Named moves come first, each a turn or a mirror and shown by rows before and after it. Which of them, in which order, take the first row of each pair that follows to the second? Write the first one first, as in the answered first pair.
gefo (before -> after):
.01; -.01; -.05; .13; .04; .20; .00; -.16; -.05 -> .10; -.16; -.01; .04; -.07; -.11; .16; .05; -.04
-.10; .08; .09; -.23; .22; -.36; -.23; .00; .13 -> -.12; .17; .05; -.21; .27; -.22; -.31; -.10; .12
.01; .01; -.11; -.18; -.09; -.14; -.10; .11; .25 -> -.05; .11; -.13; -.13; -.03; .03; -.21; -.03; .22
Kugun (before -> after):
.03; -.12; .04; .08; -.20; .07; .26; .00; -.13 -> -.03; .12; -.11; .13; -.17; .14; -.11; -.19; .10
-.19; .04; -.01; .00; -.06; -.02; .03; .07; .10 -> -.17; .01; .01; .00; -.06; -.04; .06; .10; .06
-.27; -.03; -.20; -.01; -.09; .13; -.11; -.05; -.05 -> -.22; -.15; -.12; -.02; -.11; .09; .09; .05; -.17
dafi (before -> after):
.12; -.26; .07; -.08; -.10; -.11; .34; .17; -.11 -> .16; -.26; -.04; -.03; -.25; -.12; .26; .16; -.02
.24; -.02; .28; -.11; .19; -.20; .09; -.12; -.03 -> .12; -.05; .20; -.11; .12; -.37; .09; .08; .08
.05; .07; .08; -.09; .05; -.22; -.07; .14; .02 -> .09; .08; -.02; -.05; -.08; -.16; -.15; .09; .07
-.37; .11; -.01; .03; .23; -.08; -.02; .25; .15 -> -.29; .11; -.23; .12; -.06; -.04; -.16; .17; .29
Then:
Each pair is two moves apart.
.06; .15; -.04; .00; .00; -.22; -.27; -.08; .25 -> .11; .19; .12; -.04; .21; -.07; -.19; -.22; .08  dafi dafi
.07; .09; .01; -.12; .13; -.01; .09; -.26; -.17 -> -.13; .00; -.09; -.16; .04; -.30; .10; .08; -.02  dafi dafi
.04; -.21; .20; -.06; -.11; -.21; .34; .20; -.28 -> -.14; .14; -.12; .18; -.12; .41; -.14; -.26; -.17  dafi gefo
.06; -.17; .17; -.15; .02; -.40; .31; .27; -.06 -> -.08; .00; .19; .00; .24; .27; .33; -.08; -.36  gefo Kugun
-.11; .07; -.08; -.09; .02; -.09; -.18; .13; .20 -> .04; -.08; -.13; -.04; -.22; -.08; -.02; .15; .13  Kugun dafi
-.09; -.05; .06; .03; .05; .12; .18; .08; -.10 -> -.18; .00; -.04; .05; .01; .19; .07; .08; -.04  dafi gefo
.10; -.25; .08; .07; .02; -.17; -.06; .11; .23 -> .07; -.29; .17; .10; .07; .07; .15; .07; -.01  gefo Kugun
.07; .02; -.12; -.07; .13; .18; -.08; -.29; .09 -> .01; -.23; .00; -.14; .10; -.02; .30; .06; -.08  Kugun dafi
-.15; -.02; -.21; .17; -.21; -.12; -.05; .27; .19 -> -.07; .15; -.16; .22; -.07; .28; -.18; -.14; .06  gefo dafi
-.06; -.03; -.20; -.08; -.03; -.08; -.01; .32; .10 -> -.07; .14; -.22; -.01; .07; .26; -.17; .01; .04  gefo dafi
.05; .00; .08; -.03; -.08; .12; .14; -.14; -.09 -> .02; -.06; .10; -.06; -.06; -.01; .22; -.01; -.10  gefo dafi
.39; .09; -.04; .06; .03; .00; -.30; -.18; .17 -> .39; -.06; .26; -.05; .25; -.02; .08; -.09; -.10  dafi Kugun
.19; .07; .04; .05; -.11; .01; .11; -.16; -.11 -> .08; .22; .03; .02; .08; .03; -.04; -.22; -.01  dafi Kugun
-.03; .04; .18; -.08; .12; -.19; .13; .08; -.11 -> -.04; .14; .09; -.06; .11; -.25; -.08; .05; .05  Kugun gefo
.02; .04; -.09; -.08; -.19; .01; -.09; .06; .07 -> -.01; .06; -.10; -.04; -.15; .17; -.08; -.02; -.01  Kugun gefo
-.10; .16; -.21; .04; .05; -.01; -.22; -.01; .29 -> .08; -.15; .11; -.02; .04; .00; .35; .11; -.15  dafi Kugun
-.09; .02; -.10; -.05; -.02; .05; -.04; -.17; -.05 -> -.10; -.02; -.01; -.09; .04; .02; .09; -.10; -.12  dafi Kugun
-.33; -.03; -.09; .07; .08; .23; .13; .03; -.16 -> -.24; -.16; -.06; -.01; -.02; -.11; .22; .24; -.08  Kugun gefo
-.36; .13; .05; .00; .57; -.25; .01; .32; .21 -> -.35; .16; -.28; .13; .23; -.21; -.23; .31; .44  gefo dafi
-.14; -.02; -.11; -.14; -.15; -.24; .22; .36; -.09 -> -.34; .28; -.16; -.02; .10; .26; -.01; .01; -.15  gefo dafi
.15; -.26; .07; -.14; -.22; -.26; .26; .22; -.06 -> -.23; .12; .14; -.07; .31; .32; .06; -.12; -.19  gefo dafi
.05; .04; .19; -.08; .24; .09; -.04; -.11; .07 -> .05; -.10; .13; -.10; .07; -.20; .01; .14; .16  gefo dafi
.05; .06; -.18; .01; -.03; .19; .08; -.14; -.11 -> .03; -.04; -.03; -.08; .07; -.03; .28; .05; -.16  dafi gefo
-.01; .08; -.24; -.17; -.04; .15; -.06; .08; .08 -> .00; .04; -.20; -.15; -.02; .22; .06; .08; -.05  Kugun gefo
.40; -.21; .17; .00; -.06; -.09; -.12; -.13; -.12 -> .36; -.18; .18; .03; -.02; .05; -.12; -.21; -.17  gefo Kugun
-.06; .18; -.09; .01; .04; .02; -.04; .12; .17 -> .06; .09; -.06; -.02; -.05; -.12; .02; .18; .17  dafi gefo
.11; -.12; .29; -.02; .20; -.06; .36; -.07; -.16 -> -.19; -.07; .22; -.05; .29; -.13; .30; .16; -.07  gefo dafi
.41; -.09; .17; -.13; -.07; -.31; .01; -.16; -.03 -> .32; -.13; .17; -.17; -.03; -.41; .06; -.07; -.01  dafi dafi
-.22; .05; .09; .08; .03; .24; .17; .09; -.32 -> -.12; -.09; .08; -.01; -.14; -.25; .18; .35; -.12  Kugun gefo
-.05; -.07; .00; -.08; -.05; -.28; -.06; .13; .19 -> -.07; -.17; .14; -.06; .00; -.05; .25; .14; -.12  gefo Kugun
.14; .07; .11; -.11; .12; -.11; -.07; -.25; -.01 -> .02; .10; .14; -.13; .21; -.12; -.07; -.17; -.02  dafi gefo
.10; -.25; .08; -.05; -.31; -.02; .43; .28; -.13 -> .10; -.01; -.18; -.05; -.37; -.32; -.12; .19; .36  Kugun gefo
.05; .05; -.07; .12; -.18; .10; -.09; -.03; .09 -> .15; -.07; .11; .03; -.10; -.09; .13; .08; -.01  dafi gefo
-.13; .07; -.24; .12; -.24; -.07; -.04; .13; .25 -> .10; -.02; -.21; .17; -.35; .10; .09; -.02; .11  Kugun dafi
.25; -.22; .26; -.06; .04; .05; .33; -.05; -.32 -> .12; .11; .09; .04; .17; .36; -.12; -.42; -.15  gefo Kugun
.08; -.14; .10; -.11; -.13; -.10; .19; .15; -.19 -> .06; .02; -.06; -.10; -.17; -.27; -.16; .08; .13  Kugun gefo
-.27; .24; -.13; .08; .20; .23; -.13; .01; .12 -> -.23; .02; .05; .04; .18; .25; .27; .16; -.16  Kugun gefo
-.14; .09; -.10; .08; -.06; .24; -.09; .04; -.02 -> -.19; .08; .01; .00; .09; .19; .00; .08; -.10  dafi dafi
-.32; .07; -.06; .01; .26; .25; .22; .29; -.13 -> -.25; -.03; -.29; .05; -.10; .04; .14; .44; .07  gefo dafi
.01; .12; -.12; .03; -.07; -.03; -.23; -.15; .11 -> -.06; .15; .12; -.06; .23; -.01; -.09; -.15; -.04  dafi dafi
.13; -.14; .13; .01; -.11; .17; .14; -.23; -.04 -> .01; -.05; .24; -.05; .13; .15; .12; -.22; -.04  Kugun dafi
.08; -.03; -.08; .02; -.18; -.11; -.08; .15; .05 -> .21; .03; .08; .03; .00; .10; -.05; -.11; -.12  dafi dafi
.17; -.25; .17; -.22; -.09; -.58; .17; .21; .01 -> .05; .19; -.10; -.12; .04; -.35; -.49; -.19; .38  Kugun gefo
-.05; .06; .22; -.10; .32; -.03; .02; -.04; -.10 -> -.25; .15; .04; -.05; .25; .03; -.13; .03; .05  dafi gefo
.14; -.07; -.17; .03; .08; -.24; .04; -.04; .12 -> .22; -.11; -.13; .03; .06; -.17; .11; -.10; .05  dafi Kugun
.26; .08; .16; -.08; .07; .04; -.13; -.43; -.03 -> .09; .10; .29; -.18; .33; -.10; -.08; -.24; -.03  dafi Kugun
-.32; .16; -.04; .15; .13; .44; .26; .06; -.37 -> -.47; .05; -.27; .19; -.15; .17; .17; .40; -.14  dafi dafi
-.01; -.12; -.06; -.12; .06; -.16; .10; .40; .03 -> -.08; -.06; .02; -.06; .16; .23; .21; .23; -.19  gefo Kugun
-.12; .18; -.20; -.07; .09; .18; -.24; .00; .06 -> -.06; -.07; .03; -.15; .12; .13; .20; .17; -.22  dafi Kugun
-.28; .11; -.10; .10; -.32; .05; -.11; -.10; .08 -> -.15; -.06; .01; .10; -.40; .07; .15; -.03; -.11  Kugun dafi
.30; .14; -.04; -.09; .10; -.03; -.28; -.16; .19 -> .28; .09; .06; -.03; .19; .30; -.07; -.24; -.11  Kugun gefo
-.18; .08; -.15; .19; -.02; .33; .11; -.12; -.15 -> -.25; .03; -.05; .12; .06; .25; .27; .01; -.23  Kugun dafi
-.04; -.02; -.09; -.06; .00; .21; -.02; .00; -.24 -> .02; -.14; -.10; -.08; -.13; .02; .04; .14; -.19  gefo dafi
-.18; .22; .18; -.17; .51; -.11; -.10; .00; .13 -> -.20; -.04; .10; -.18; .24; -.35; .14; .37; .11  dafi Kugun
-.29; -.08; .00; .04; .01; .03; .11; .26; -.12 -> -.28; -.05; -.05; .01; -.03; -.15; -.04; .30; .05  Kugun gefo
-.12; .09; -.14; .05; -.03; -.04; -.13; .08; .08 -> .00; -.04; -.13; .07; -.19; -.02; .02; .10; -.03  Kugun dafi
-.10; -.02; -.10; -.08; -.15; -.13; -.22; .14; .06 -> -.10; -.16; .02; -.10; -.15; -.07; .05; .22; -.16  gefo Kugun
.18; -.16; .09; .05; -.06; .08; .11; -.03; -.18 -> .04; .08; -.05; .07; .06; .09; -.26; -.14; .08  dafi Kugun
-.04; .05; -.04; .10; -.10; .01; -.06; .04; .04 -> .03; -.01; .03; .10; -.07; .05; .09; .01; -.08  dafi Kugun
.45; -.12; .12; .00; -.11; -.16; .07; -.14; -.01 -> .22; .01; .30; -.07; .29; .02; .09; -.18; -.14  gefo dafi
-.12; -.12; .14; -.10; .14; -.10; .09; .26; .04 -> -.17; .05; -.12; .07; -.02; .20; -.24; .01; .18  dafi gefo
-.09; .01; -.13; .04; -.08; .35; -.03; -.04; -.10 -> -.05; .06; -.23; .00; -.17; .06; -.22; .01; .17  gefo Kugun
.06; -.17; .00; .06; -.06; -.05; -.04; .18; -.02 -> .17; -.13; .04; .08; -.06; .10; -.07; .00; -.08  dafi dafi
.01; .00; -.13; .12; -.14; .09; -.09; .07; .05 -> .01; .03; .08; .05; .10; .19; .03; -.02; -.10  dafi dafi
-.18; .03; -.09; .01; -.06; -.11; -.15; .17; .12 -> .00; -.02; -.12; .01; -.24; -.15; -.12; .10; .13  dafi gefo
-.27; .17; -.04; .09; .05; -.16; -.18; .00; .12 -> -.31; .16; .05; .15; .12; .12; .03; -.10; -.13  Kugun gefo
.06; -.15; .07; -.13; .07; -.13; .35; .16; -.26 -> .07; -.01; -.15; -.13; .00; -.43; -.08; .12; .16  Kugun gefo
.02; -.01; -.30; .17; -.18; .00; -.23; .10; .14 -> .20; .02; -.18; .18; -.10; .19; -.22; -.15; -.01  gefo dafi
.34; .05; .09; -.12; .13; -.13; .14; -.08; -.11 -> .32; .11; .02; -.14; .10; -.20; -.02; -.11; .04  Kugun gefo
-.19; -.05; -.02; -.23; .48; -.19; -.07; .19; .08 -> .05; -.02; -.42; -.02; -.04; -.05; -.38; -.02; .28  dafi dafi
-.15; .03; -.11; .18; -.20; .29; .00; -.08; .17 -> .10; -.12; -.04; .17; -.34; .15; .10; -.08; .13  gefo dafi
.11; .13; .07; .00; .01; -.41; -.13; -.01; .23 -> .23; .03; .00; .04; -.20; -.37; -.03; -.02; .18  Kugun dafi
-.11; .05; -.05; -.07; .06; -.07; -.27; .01; .14 -> .02; -.19; .14; -.11; -.01; -.10; .13; .13; -.14  dafi Kugun
-.06; -.06; -.08; .10; -.08; .30; .15; -.04; -.17 -> -.10; -.12; .02; .03; -.01; .15; .27; .12; -.20  dafi gefo
.23; .12; .32; -.15; .32; -.01; -.05; -.32; -.02 -> -.05; .17; .30; -.16; .46; -.05; -.09; -.16; .05  dafi gefo
-.21; -.12; .12; -.19; .31; -.02; .20; .15; -.15 -> -.18; -.08; .02; -.21; .24; -.30; -.01; .22; .10  Kugun gefo
.08; .14; .26; -.09; .11; .20; -.03; -.10; -.24 -> -.16; .02; .08; -.12; -.07; -.19; -.03; .38; -.01  dafi dafi
-.17; .00; -.14; .05; -.01; .14; .03; .24; -.12 -> -.10; -.05; -.17; .07; -.14; .07; .03; .25; -.08  dafi gefo
-.07; -.10; .12; .06; .09; .13; .15; -.07; -.20 -> -.01; -.19; .11; -.03; -.04; -.24; .12; .11; -.03  Kugun gefo
.10; -.16; .12; .06; -.06; .06; .24; -.05; -.20 -> .16; -.16; .00; .01; -.15; -.27; .05; .05; .10  Kugun gefo
.22; -.08; -.24; .02; -.38; -.25; -.13; .08; .22 -> .38; .04; .21; -.06; .13; .13; .04; -.36; -.17  dafi dafi
.11; -.01; -.02; .09; .09; .01; -.12; -.02; .28 -> .06; -.01; .04; .11; .13; .25; .00; -.09; .10  Kugun gefo
-.07; .01; .33; -.10; .43; -.16; -.02; .03; -.04 -> -.20; .00; .12; -.06; .23; -.35; -.14; .24; .15  gefo dafi
-.20; .01; -.22; .06; -.06; .19; -.14; .12; .16 -> .03; -.19; -.08; -.03; -.18; -.10; .09; .28; .09  dafi gefo
-.01; .24; -.25; .11; -.07; .17; -.31; -.27; .05 -> .06; -.20; -.03; .02; -.20; -.05; .38; .16; -.29  Kugun dafi
-.14; .01; -.20; .16; -.13; .25; .11; .09; -.18 -> -.05; -.10; -.18; .09; -.20; -.03; .17; .27; -.12  Kugun gefo
-.14; .10; .19; -.06; .19; .21; .09; -.05; -.20 -> -.32; .17; .00; -.04; .18; .03; -.12; .12; .05  dafi Kugun
.10; -.11; .00; .04; -.04; -.18; .05; -.05; .04 -> .05; .00; -.05; .07; .00; -.07; -.10; -.15; .11  Kugun gefo
-.27; .17; .02; -.03; .11; -.07; -.08; .21; .09 -> -.30; .17; .06; .00; .13; .07; -.03; .15; -.02  Kugun gefo
-.03; .02; -.01; .05; -.18; .20; .06; -.04; -.06 -> .00; -.03; .11; -.02; -.12; .06; .20; .06; -.10  dafi gefo
